In the rows, 128 means zero.
Rotation paths and how fast each direction turns (degrees a step)
Each turn is a multiple of 5 degrees from 10 to 175, or 0.
Each row of a path follows its step; steps can be skipped.
Path 1:
step 0: [132 125 119 144 138 137 114 125 125 132 122 133 137 124 137 147 140 120
 129 133 136 123 139 138 136 132 125 126 132 137 122 145 141 130 138]
step 1: [124 120 127 113 136 123 135 131 126 133 130 134 143 130 120 118 112 130
 129 137 139 127 136 130 134 145 130 113 128 129 147 118 131 125 112]
step 2: [119 133 127 141 106 125 140 126 141 120 134 121 132 122 124 123 133 117
 118 123 129 132 135 117 113 118 125 129 114 138 130 120 127 143 126]
step 3: [123 122 142 123 136 131 115 133 119 145 109 122 119 129 127 127 134 139
 127 114 125 138 124 126 120 106 129 134 136 120 132 133 131 132 120]
step 4: [151 127 121 128 135 129 128 123 125 126 134 129 132 115 125 138 124 130
 147 127 111 120 128 125 126 134 107 131 135 123 128 123 109 125 134]
step 5: [124 131 138 123 126 136 139 109 121 124 137 143 141 125 142 134 140 132
 121 131 134 132 125 142 121 139 140 124 125 127 130 140 137 121 140]
step 6: [111 130 112 119 118 124 125 134 131 133 109 110 126 123 126 119 125 126
 122 148 138 133 133 141 137 134 125 124 132 131 132 119 121 124 134]
step 7: [123 119 125 153 132 131 137 144 127 134 124 138 129 130 124 113 126 112
 130 121 120 124 131 126 118 136 126 138 131 138 123 135 134 142 116]
step 8: [129 130 133 118 137 138 105 124 129 133 134 120 132 126 132 142 127 126
 127 120 132 120 125 112 123 126 132 113 129 122 144 125 129 148 120]
step 9: [139 128 125 123 125 120 131 113 126 131 133 134 152 119 122 120 127 135
 127 125 129 142 138 120 135 112 107 134 120 127 125 129 126 116 125]
step 10: [123 131 151 131 125 125 144 128 127 134 118 128 121 122 118 144 137 135
 129 131 122 132 126 136 109 132 138 127 131 140 133 115 125 115 136]
Speeds:
[125 131 126 129 131 131 125 126 127 128 129 126 129 130 127 125 126 124
 122 129 128 127 127 131 131 137 129 130 132 129 124 132 125 128 131] : 55
[132 125 128 129 134 124 125 127 125 127 132 126 128 127 131 132 129 123
 128 133 130 129 128 129 125 127 129 128 129 124 125 131 125 129 121] : 90
[128 122 127 133 130 132 123 127 127 126 130 130 125 127 124 126 127 130
 133 124 129 124 130 129 128 128 128 122 131 126 128 130 128 128 130] : 95
Path 2:
step 0: [130 116 130 127 119 122 132 130 126 126 133 131 124 124 138 129 134 141
 133 129 113 115 137 125 142 127 126 140 118 124 130 119 132 130 137]
step 1: [136 131 128 119 115 124 118 130 123 135 136 127 120 139 118 130 124 120
 126 122 124 138 129 136 117 120 134 146 127 130 123 123 127 132 121]
step 2: [119 125 124 125 133 138 128 110 119 118 133 126 141 127 125 134 128 134
 122 117 128 120 137 118 116 116 129 129 129 136 132 125 132 134 132]
step 3: [139 128 128 120 147 128 127 130 123 137 132 134 126 143 132 128 125 141
 129 131 115 126 123 126 143 125 138 132 134 130 136 128 125 131 132]
step 4: [139 115 138 129 118 121 111 124 130 124 121 136 130 124 131 130 124 131
 126 136 117 128 131 131 120 116 130 123 116 126 129 115 127 132 122]
step 5: [123 128 128 123 126 126 115 139 117 119 136 129 131 135 119 123 144 136
 125 120 136 125 133 122 128 130 133 142 117 128 129 133 125 137 132]
step 6: [127 132 123 118 138 123 131 123 120 135 122 140 135 129 123 138 126 125
 123 119 117 117 125 147 122 122 124 138 128 136 131 124 129 125 133]
step 7: [133 123 129 128 124 130 125 115 127 137 124 113 130 141 130 131 135 144
 135 127 119 126 127 121 131 113 134 124 115 128 128 129 126 116 127]
step 8: [131 129 129 117 130 129 119 136 123 120 128 130 129 121 125 121 122 137
 138 123 110 135 141 131 120 136 142 132 127 119 133 124 131 134 124]
step 9: [131 118 131 126 127 125 123 117 109 119 140 134 128 125 124 136 130 132
 116 126 125 119 122 128 129 129 122 139 128 120 118 124 113 124 126]
step 10: [129 127 125 116 130 129 122 136 133 135 127 122 136 133 128 148 136 123
 119 122 129 127 127 128 128 115 145 134 128 124 145 129 128 126 132]
Speeds:
[124 125 125 125 125 130 133 124 128 131 131 126 126 128 126 128 123 132
 133 125 127 133 131 130 126 130 128 131 127 127 125 127 128 123 130] : 55
[122 129 129 126 132 132 128 126 124 133 125 128 128 129 130 131 128 126
 121 123 130 129 128 127 132 129 129 126 128 131 129 124 128 126 128] : 95
[126 127 127 127 121 128 129 131 129 129 130 130 130 128 127 129 134 123
 125 125 132 129 125 132 129 125 125 134 127 124 129 126 130 129 131] : 80
[128 133 133 127 127 130 126 126 129 129 129 122 130 129 127 135 126 127
 130 132 129 131 126 129 126 128 127 127 122 126 127 127 126 133 132] : 125
[129 125 127 130 127 128 130 128 127 131 133 127 127 125 126 130 132 132
 123 128 130 127 132 130 126 123 131 120 126 127 125 132 130 130 127] : 140
Path 3:
step 0: [119 131 117 130 130 115 120 126 118 139 125 125 128 131 111 115 141 140
 143 125 116 119 134 128 123 141 122 136 127 138 124 136 126 139 126]
step 1: [115 131 121 133 137 112 123 126 126 128 123 127 121 122 124 120 138 126
 132 131 121 115 134 116 119 142 114 124 136 127 111 143 120 136 127]
step 2: [118 131 116 118 137 125 115 136 124 130 133 132 124 126 127 122 137 128
 134 132 113 105 135 117 126 136 125 112 129 120 115 131 137 132 126]
step 3: [126 119 119 128 129 133 111 127 118 141 125 145 119 120 121 132 139 137
 131 137 117 116 131 129 123 142 122 114 122 122 120 137 135 129 132]
step 4: [129 124 125 139 135 132 125 129 121 130 129 129 120 118 120 145 128 127
 143 145 117 118 123 136 122 140 122 117 123 123 110 137 132 133 119]
step 5: [114 121 116 131 119 133 128 133 111 123 133 134 128 121 123 138 125 132
 146 141 120 116 128 133 135 133 121 125 127 126 112 120 131 141 121]
step 6: [124 116 104 138 127 144 133 132 123 123 133 141 130 127 124 134 132 131
 133 140 118 120 126 128 127 142 123 136 133 125 120 127 117 144 134]
step 7: [140 127 102 136 134 144 132 131 129 125 126 123 132 130 113 137 131 131
 135 127 115 119 123 118 132 132 115 129 128 133 115 128 127 141 127]
step 8: [129 117 108 127 124 138 128 125 116 120 120 127 129 133 116 133 123 129
 138 128 114 128 135 112 131 123 107 124 132 130 114 134 124 122 134]
step 9: [130 121 113 131 138 140 122 130 109 122 140 126 129 145 124 127 121 130
 133 132 106 125 127 121 122 129 119 130 135 128 124 141 123 117 127]
step 10: [135 124 118 139 128 126 120 123 104 136 129 120 134 138 119 123 128 139
 132 135 112 116 119 122 127 133 114 131 138 139 132 130 134 125 123]
Speeds:
[129 123 131 126 128 129 124 129 125 127 127 128 129 131 126 131 126 129
 127 130 127 130 127 133 127 127 128 124 125 128 128 132 131 119 124] : 65
[124 132 131 129 127 124 130 126 127 124 128 127 123 127 126 131 125 126
 134 124 129 132 128 128 129 125 124 127 126 127 122 131 126 127 128] : 100
[128 123 125 127 128 126 128 126 127 126 129 125 131 131 127 124 130 127
 126 123 126 132 130 123 122 126 130 128 127 136 125 130 127 129 126] : 40
[131 134 128 126 130 130 127 131 127 127 134 124 128 129 126 128 129 130
 131 125 127 124 129 127 130 124 130 128 123 128 129 126 130 131 121] : 145
